Each row is where one point has got to under a steady rotation. How many ticks took it there?
The counts run from 0 to 69.
[-2.65 -3.42 -3.32 -2.91  0.33  1.52 -3.27  2.08 -0.06  0.36 -2.82 -5.84
 -0.12]  32
[ 1.61  1.12  1.24 -2.94  3.87  2.90 -1.41  4.54 -1.10  0.42  0.05  3.12
 -2.34]  15
[ 2.90  0.37  2.76  1.69  4.69  1.67 -0.67  5.74  2.25 -0.03 -0.86 -0.87
 -2.46]  44
[-0.82  2.88  0.33 -0.55 -0.21  2.91 -3.85  4.48 -0.99  0.47 -1.60  2.63
 -2.91]  39
[-2.29 -0.12 -0.68 -4.70 -1.60  3.79 -3.62  2.60 -2.30  1.64 -3.34  4.30
 -0.40]  10
[-1.82  4.17 -2.85 -0.17  1.21  3.78 -2.15  3.29 -3.55  2.01 -3.40 -2.62
 -2.10]  64
[-2.68 -2.43 -1.08 -6.76  1.66 -1.49  3.34 -2.08  3.24 -0.51  0.71 -3.38
 -3.54]  27
[ 1.41  1.05  2.78 -2.49  5.00  1.62  0.65  4.06  3.05  0.39  1.55  1.27
 -3.38]  19
[-5.59  0.17 -0.23 -1.21 -6.27 -1.00  0.06  0.14  1.53  0.25 -1.69 -2.96
 -1.28]  58
[ 1.59 -2.22  5.56  1.80 -0.03  1.01 -2.99  6.08  4.12  0.47 -0.17  4.05
 -1.32]  17
[-0.90 -1.73 -0.58 -2.45  0.06  2.55 -4.52  4.48 -0.39  1.81 -3.13 -1.96
 -0.53]  36
[-0.27  1.33  0.51 -1.83 -0.04 -1.39  4.41  0.68  5.83 -0.69  2.57 -2.14
 -5.68]  51
[-4.58 -5.49 -0.36 -4.63 -5.25 -0.95 -0.95 -1.62  1.30  0.69 -2.95  2.71
  0.52]  5
[ 0.69  5.71  0.55  1.81 -3.14  3.55 -2.60  4.58 -1.52  0.62 -0.28  0.57
 -3.12]  67
[-2.17 -4.68  2.09 -4.17 -3.61 -1.80  1.93 -3.00  3.89 -0.06  0.47  1.02
 -0.83]  1
[-3.32 -0.18 -4.61 -4.08  1.62  1.97 -1.85  1.26 -2.07  1.15 -3.69 -4.03
 -1.50]  60
[ 0.96  0.96 -0.72 -0.53  3.30  3.33 -2.36  6.40 -1.76 -0.31 -1.87 -1.10
 -1.11]  40
[ 1.45 -1.66  2.23  0.66 -0.03 -1.96  1.87  2.05  5.32  0.14  2.49 -4.92
 -1.27]  49
[-1.18 -4.24 -2.54 -6.30  1.72  0.57 -1.42 -1.85  0.71  0.10 -0.50 -0.87
 -0.24]  3
[ 0.54  2.83  3.32  1.15  0.53  1.83 -1.39  6.02  2.74 -0.24  0.73  2.93
 -0.51]  42
[-0.14 -1.13  3.33  0.43 -0.73  1.97 -2.97  5.01  0.58  1.34 -3.46  4.99
 -0.23]  13
[-3.87 -1.37 -2.81 -6.75 -1.29  1.33 -0.36 -2.03 -1.13  1.96 -1.34  2.31
 -2.14]  6
[ 0.85  2.43  3.00 -1.56 -0.22  2.60 -2.32  4.87 -0.23  1.00 -1.86  7.98
 -1.96]  14
[ 1.44  0.62  2.66  1.60  1.02  1.65 -3.91  6.99  1.69  0.74 -4.01 -0.63
  0.51]  41
[ 1.89 -0.65  2.36 -3.69  3.21  1.22  3.42 -0.35  4.06 -0.82  3.33 -0.98
 -4.56]  23
[-0.81 -0.11 -1.46  2.90 -1.10  1.50 -4.02  4.42 -2.24  0.09 -4.06 -3.37
  0.02]  65
[-0.70  5.62  0.85  3.01  3.19  2.14 -1.65  5.50 -1.58  1.46 -0.77 -0.64
 -1.52]  68
[-3.08  0.89 -1.33 -4.27 -2.13 -0.19  2.55 -1.22  1.52 -0.30  0.23 -3.14
 -4.31]  55
[ 2.05 -0.43  4.08 -1.66  1.25  2.22  1.06  4.33  3.84  0.30  1.74  4.91
 -3.66]  18
[-3.87 -1.60 -2.31 -1.01 -1.77  1.06 -3.05  3.51 -1.02  1.01 -3.01 -3.97
  0.10]  61
[-2.34 -3.61  1.39 -1.94 -3.78  0.72 -3.28  2.01 -2.27  0.37 -3.23  3.16
  0.44]  9
[-1.03 -0.71  2.86  0.17 -1.37 -1.32  2.58 -0.23  6.46 -0.16  1.53 -1.48
 -4.56]  50
[-3.98 -2.25 -0.30 -5.49 -4.79 -0.34 -0.11 -1.78  2.91  1.09 -1.34  0.06
 -3.14]  30
[-3.55  3.81 -1.92 -2.05 -2.81  1.46 -3.84  1.74 -2.79  2.05 -3.08  0.49
 -1.63]  63
[ 0.64 -5.58  2.09 -1.18  3.88 -1.54  1.52  0.61  5.27 -0.98  0.17 -3.61
 -0.01]  24
[-5.78  0.41 -0.87 -3.81 -5.73  1.79 -3.22  1.19  1.53 -0.30 -2.87  1.90
 -2.03]  34
[-3.88 -3.80 -3.15 -1.94 -3.28  1.07 -3.74  0.64  1.51  1.29 -4.58 -0.70
 -0.67]  33
[ 1.68 -3.26  4.45  2.41  0.18 -2.34  2.87  2.83  5.07 -0.90  2.07  0.80
 -0.51]  21
[-0.42 -7.14  0.50 -3.26  0.53 -1.53  0.93 -1.52  2.54  0.56  2.15 -2.14
  0.04]  0
[-4.79  2.07 -1.49 -2.58 -4.46  0.39 -0.39 -0.86 -0.41  1.76 -3.37 -1.89
 -2.89]  59
[-1.61 -5.20 -2.04 -3.18 -0.97  1.62 -4.27  1.94 -1.41  2.51 -3.35  1.74
  1.78]  8
[-0.34 -4.65  1.80 -1.66 -1.72 -2.51  1.95  0.29  5.74 -0.16 -1.59 -1.80
 -0.55]  25
[-1.59 -3.53  1.69 -0.18 -0.92 -1.85  2.05  0.80  5.07 -0.26 -0.79 -8.26
 -0.88]  53
[-0.34 -1.41 -0.80 -3.04  2.87 -0.04  2.04  0.22  4.14  0.06  1.13 -4.82
 -3.58]  52
[ 3.02 -3.72  3.41 -1.04  4.44  0.52 -0.80  4.00  3.08 -1.23  1.60 -0.60
 -1.91]  20
[-0.15  3.14  3.07  3.06 -4.31  0.00 -2.64  4.29  0.10 -0.54 -3.13 -0.23
 -1.25]  66
[-4.75 -1.35 -3.85 -5.30  0.15  1.40 -0.95 -0.11 -0.29  1.58 -2.30 -2.06
 -4.00]  31
[ 1.29  3.11  1.00  5.22  0.61 -0.53 -1.42  6.50 -0.18  0.61 -1.37 -3.08
  0.50]  69
[ 3.22 -1.99  4.18  0.99  2.87  1.00 -3.74  6.52  1.70 -1.41 -0.40  2.40
  0.25]  16
[-3.98 -2.01 -3.56 -2.54  0.06  0.18 -0.26 -1.62  0.17  0.91 -0.32 -7.57
 -1.83]  56
[-2.59 -0.98  1.48 -0.89 -3.02 -2.82  2.75 -1.56  4.12 -0.30 -0.03 -3.76
 -0.97]  54
[ 1.85  0.95  1.56  1.60  4.60 -1.07  2.38  3.38  3.53 -1.33  2.22 -3.05
 -3.31]  48
[-3.06 -5.30  0.07 -2.82 -4.20 -2.13 -0.15 -0.23  3.97  0.07 -2.92 -2.51
 -2.31]  29
[-3.55  0.85 -1.55  2.02 -5.94  0.54 -2.97  2.87  0.49  1.79 -3.55 -0.81
 -0.28]  62
[-2.06 -6.30 -0.72 -2.53 -0.02 -0.34 -0.10  0.74  3.26 -0.04 -1.56 -6.21
 -0.41]  28
[ 1.40 -0.30  3.80 -2.29  1.84 -1.28  3.98  0.50  4.68 -0.05  2.05  1.00
 -4.07]  22
[ 3.34 -0.79  3.63  4.22  0.72  1.49 -1.96  5.14  4.84 -0.36  0.89 -0.80
 -0.93]  45
[ 2.68  3.17  1.55 -1.25  1.15  3.04 -1.20  5.45  0.99  0.74 -1.16  1.05
 -3.15]  43
[ 1.91 -3.95 -0.17 -1.46  1.21  3.04 -3.99  5.11 -0.55  0.52 -2.58  1.98
  0.86]  12
[-2.83 -2.52 -2.90 -5.40  1.62  2.51 -2.59  0.09 -2.14  1.51 -2.57  0.86
 -0.11]  7
[-0.09  3.52  2.42 -1.09  2.56  0.54  2.76  3.40  2.26 -0.57  2.42 -1.27
 -5.07]  47
[-3.43 -3.69 -2.05 -1.23 -3.29  0.12  0.11 -0.86  0.96  0.37 -2.42 -7.96
  1.32]  57
[-1.51 -0.88  1.84 -2.87 -0.84 -0.80  2.93 -1.44  4.76 -1.26  0.66 -0.76
 -4.34]  26
[-2.35 -3.69 -1.19 -6.72 -0.79  0.01  1.28 -4.25  2.33 -0.42 -1.29  2.21
 -2.51]  2
[-1.92 -6.58 -1.99 -3.20 -0.68  0.83 -2.51 -1.96  0.38  1.66 -1.44 -2.31
  0.70]  4
[ 0.64 -1.66 -1.90 -4.11  1.92  2.76 -3.49  2.50 -3.29  0.61 -2.31  3.09
 -1.16]  11
